One turning vector, and how many ticks it has turned:
The counts run from 0 to 447.
[ 74 120 137  84 152 150  62 112 136 116  88 127  98 178 121 115 107 159
 117 138 184  93 110 136 125 102 126 100 111 112  91 166 117 144 129 147
 150 102 127  94 144 167  93 148 132  77 148 123 119 116 160 140 135 152
 156 113 143 148 132 157 142]
151
[ 74 139 126 105 159 143  70 122 119 117  95 129  98 168 104 132 119 143
 106 173 168  85 136 146 130 136 151 101 119 119  83 149 141 168 116 137
 125 101  93 124 136 165  91 144 146  49 153 133 127 137 138 173 136 149
 154 121 146 119 135 138 141]
280
[ 86 113 122  85 162 120  77 109 124 117 107 113  85 186 129 132 120 158
 102 140 170  94 138 153 125  89 130  90 111 117  99 176 129 128 121 163
 131 113 139 100 121 165  91 136 132  71 163 103 111 123 159 148 129 143
 146  94 148 142 139 149 157]
227
[105 104 115  77 154 136  86 104  96 155 102 110  80 164 121 147 134 135
 118 121 167  78 161 151 148 101 135  83  93 113  98 143 133 125 129 162
 137 116 113 110 143 182 105 152 122  82 172 120 114 125 162 166 150 143
 119 103 137 119 138 155 135]
385
[ 88 118 100  94 158 131  57  93 128 102 121 111  81 164 118 141 111 165
 113 166 169  81 143 146 139 101 134 127  97 113  81 153 142 140 125 146
 132 115 108  98 125 148 104 151 121  54 152 128 120 134 160 150 128 134
 136 113 115 130 126 139 160]
207
[ 96 122 121  91 148 143  85  94 116 127  99 121 104 174 127 151 131 148
 115 161 170  77 147 142 145 120 159  93 106  99  88 120 145 157 121 143
 132 111  87 127 126 180 105 162 121  49 168 147 128 144 140 166 148 153
 122 124 121 104 125 161 123]
421
[ 70 132 131 107 161 149  79 119 113 122 101 125  89 160  94 131 116 136
 118 157 176  97 137 138 140 131 142 108 110 133  82 140 147 172 123 138
 142  97 102 117 136 162 101 146 133  39 156 123 121 129 151 166 138 137
 147 114 125 122 125 150 147]
284
[ 73 142 140 102 153 126  81 117 131  94  98 126  99 186 128 124 111 153
  92 173 164  90 127 151 123 114 142  94 117 111  87 155 140 163 124 141
 127  99 113 110 126 150  89 142 145  51 137 134 122 127 154 154 127 151
 162 114 130 132 136 153 148]
277
[ 91 132 115  99 157 160  58 101 105 112  95 105 107 171 116 135 114 142
 118 153 148  67 158 149 131 130 148 112  93  91  85 140 125 132  99 162
 147  98  85 116 148 160  98 166 134  96 166 155 119 147 153 171 147 152
 132 120 123 123 126 133 118]
33
[ 79 116 141  82 154 133  77 108 112 114  80 134  88 178 140 120 103 141
  94 133 169  95 145 147 122 110 125  77 107 108 105 158 119 133 124 151
 150 104 126 103 152 165  97 154 139  90 141 127 110 112 168 150 140 148
 161  96 156 141 145 158 127]
312
[ 92 117 127  89 148 154  94 100 102 154  91 109  98 182 132 148 132 153
 120 133 166  72 156 162 138 101 140  83 110 103 104 145 134 134 113 166
 118 115 115 122 138 193  98 158 129  84 178 136 119 130 140 164 147 141
 123 122 156 105 129 164 120]
93
[ 95 134 145  88 150 132 100 113 114 126  99  89  91 195 135 130 127 143
 125 132 161  75 152 159 137  85 134  81  94 101  90 152 109 134 128 152
 134  90 117 105 140 174  84 139 138  89 155 129 116 129 165 155 144 159
 133 102 123 119 135 166 138]
399
[105 135 133  91 146 149  78 107 123 121  97 107 115 181 142 132 114 142
 120 163 146  63 134 145 135 109 157  90 110  88  82 143 127 154 126 161
 132 111  86 124 133 166  90 159 137  63 149 155 135 150 155 160 143 165
 137 119 122 111 133 152 124]
412
[ 81 114 117  82 158 142  70  98 124 137  88 142  98 169 117 135 141 160
  95 151 194  89 123 131 126 126 149  82 121 114 105 139 130 151 118 133
 130 126 109 101 125 177 108 158 138  67 156 131 120 117 140 157 153 150
 154 123 163 134 136 160 138]
139
[ 71 134 125  98 158 120  89 105 119  92 102 120  90 185 140 130 115 147
  85 164 162  91 140 149 125 131 149  82 116 106 102 139 127 162 106 132
 131 108 102 127 126 171  91 147 140  58 142 139 129 130 138 163 131 153
 156 106 144 123 139 151 135]
271
[100 108 131  78 151 148  88 101 108 150 103 103  90 166 129 143 122 149
 133 124 174  79 147 150 147  84 131  96 101 111  93 144 133 137 130 167
 138 108 115 119 132 188 108 157 112  66 174 125 120 124 158 150 143 138
 112 112 130 113 125 172 129]
87
[ 85 140 135 107 148 152  78 109 109 110  92 100 100 181 111 134 123 146
 124 146 156  70 156 161 126 103 132 112  86  97  78 149 132 130 119 160
 144  78 102 101 144 151  98 158 126  96 158 148 107 136 169 159 146 143
 133 118 111 133 120 142 133]
31
[ 85 129 126 105 156 162  73 109  97 123  83 110  89 157 117 140 107 138
 118 149 159  69 168 151 125 127 131 113  92 108  82 132 135 140 118 150
 146  96  88 108 156 157  98 168 139  86 154 157 123 142 163 163 156 137
 142 122 134 105 125 143 116]
330
[ 69 135 137 100 152 119  93 105 128  88 103 119  85 190 138 126 113 149
  94 163 169  96 136 152 130 116 142  84 109 109  94 145 132 166 117 129
 134  97 111 115 119 169  95 140 139  56 139 133 121 125 152 150 123 153
 154 105 129 124 132 157 142]
272
[ 66 125 130  87 149 169  62 113 119 120  90 114  98 165 107 118 100 163
 133 136 185  91 129 144 128  96 114 122 100 117  86 167 125 139 120 151
 148  97 124 100 149 165  93 154 126  83 159 128 116 114 159 143 138 129
 139 123 138 128 121 159 136]
157
[ 75 139 138  88 141 130  82 110 128 114  97 142 103 195 109 128 133 162
 108 157 190  83 126 153 149  99 142  84 113 111 101 161 144 147 120 137
 123  98 125 109 127 170 103 141 133  75 151 125 107 109 155 154 129 145
 143 123 128 146 136 159 148]
439
[ 74 129 144 110 153 122 111 100 107 116  95 106  76 184 144 144 135 149
  95 148 171  91 159 163 125 101 135  87  93 112  93 138 146 153 130 144
 119 100 117 110 116 164  98 154 129  59 152 140 114 126 153 150 142 136
 145 106 131 105 131 163 141]
263
[ 66 159 137 101 144 147 101 112 115 120 105  97 102 195 114 129 132 152
 129 146 172  82 144 167 134 105 137  96  98 102  91 148 123 155 112 145
 122  84 112 114 135 179  85 149 128  87 161 142 117 115 146 159 138 147
 131 123 121 114 124 164 129]
107
[ 91 130 117 101 154 148  74  96 105 122 103 101  94 168 110 139 128 137
 117 146 154  77 158 144 136 119 144 110  86  99  75 129 134 138 121 155
 150  96  86 108 133 157 109 168 116  81 168 151 113 141 159 166 156 148
 124 116 104 116 120 141 130]
37
[ 99 107 131  72 146 140  64 103 117 119  86 143  85 159 126 136  96 149
 117 137 184  78 143 132 144 102 119 103  99 120  89 143 138 134 139 139
 164 111 121 100 155 156 113 157 126  66 144 129 119 124 181 145 141 134
 144 110 125 141 132 162 135]
0
[ 70 122 120  89 159 147  76 106 124 137  92 132  95 172  96 140 141 169
 114 144 201  90 132 143 134 121 135 101 108 127 102 155 132 146 112 134
 127 105 117  97 139 180  99 151 142  76 163 121 114 110 137 156 151 138
 150 134 164 133 130 157 140]
143
[ 91 119 134  81 153 143  73 103 115 107  76 125 106 191 137 133 112 153
 106 138 160  69 156 151 118 112 128  89 103  93 106 155 115 120 100 156
 152  97 112 107 149 167  96 150 137 112 150 140 115 134 157 158 137 155
 150 113 156 142 134 145 119]
19
[ 97 115 111  86 170 131  59 109 121 118 101 123 103 176 104 134 133 139
 101 155 158  81 138 132 130 136 156  98 111 104  87 147 129 139 107 150
 151 104  91 105 133 164  99 145 145  78 157 122 119 144 152 179 144 166
 143 107 135 153 133 131 142]
361
[ 82 131 119  87 138 133  69  85 129 110 101 144  91 171 128 144 115 177
 100 166 196  83 131 150 144 103 143  98 105 109  99 142 151 153 134 129
 119 121 119 102 126 163 112 161 126  59 149 143 119 116 160 140 131 136
 138 131 126 124 133 164 142]
131
[ 81 108 117  99 162 159  72  86 102 134  88 108  85 162 140 138 120 148
 104 128 167  94 153 140 112 118 134 103  87  97 105 133 119 139 115 159
 143 117 106 100 136 172 111 179 121  86 172 154 122 126 146 149 162 140
 133 115 156 117 127 154 112]
174
[ 85 147 138 100 141 152  71 104 129 106  99 112 109 186 138 117 112 151
 111 166 158  81 117 147 131 111 153  94 112  87  88 144 127 160 126 151
 119 109  99 115 127 163  89 164 132  70 142 158 126 125 157 153 137 156
 149 119 118 120 135 155 133]
115
[ 83 121 135  95 152 148  77 108 109 110 108  90  79 170 153 123  83 139
 120 137 152  89 140 156 132  88 128 100 101 105  86 155 126 143 133 168
 137 110 117 119 135 163  90 159 118  62 152 142 124 130 164 148 129 141
 135  94 122 105 136 155 135]
247
[ 82 121 137  99 149 148  88 113 100 126 107  89  74 164 137 133  97 136
 129 138 155  92 153 156 133  95 125 105  94 113  81 148 130 151 134 172
 137 106 118 116 132 165  92 159 117  53 160 138 126 132 162 152 141 134
 125 100 124 100 127 163 138]
248
[ 70 148 136 107 154 160  83 112 113 127 101  95 104 179 119 121 136 140
 120 156 166  89 131 148 133 122 149  96 103  99  83 134 124 167 122 149
 123  98  93 115 129 178  89 164 132  69 159 153 125 129 141 164 150 156
 134 119 120 111 125 157 127]
113
[ 90 130 131 100 162 157  72 115 112 125  80 104 114 178 121 126 127 136
 110 143 146  73 151 142 119 125 144  98  98  90  83 141 118 129 108 169
 150  96  90 107 141 162  94 166 141  98 161 150 120 145 158 171 152 162
 138 114 132 132 126 137 119]
28
[ 79 114 121  89 164 140  83  97 122 142  96 133  87 168 107 142 147 161
 104 149 199 100 129 136 136 118 142  92 111 118 102 138 137 156 124 131
 131 115 112  94 128 177 114 156 135  61 165 126 116 114 140 157 160 147
 143 126 146 131 131 164 140]
138
[102 120 109  89 151 112  82  84 120 116 113 117  80 180 120 149 147 159
 100 151 179  80 154 147 148  99 146  89  88 105  98 136 138 135 126 137
 132 105 107  95 121 157 113 150 128  75 158 131 103 125 164 158 147 150
 132 112 104 137 134 153 147]
51
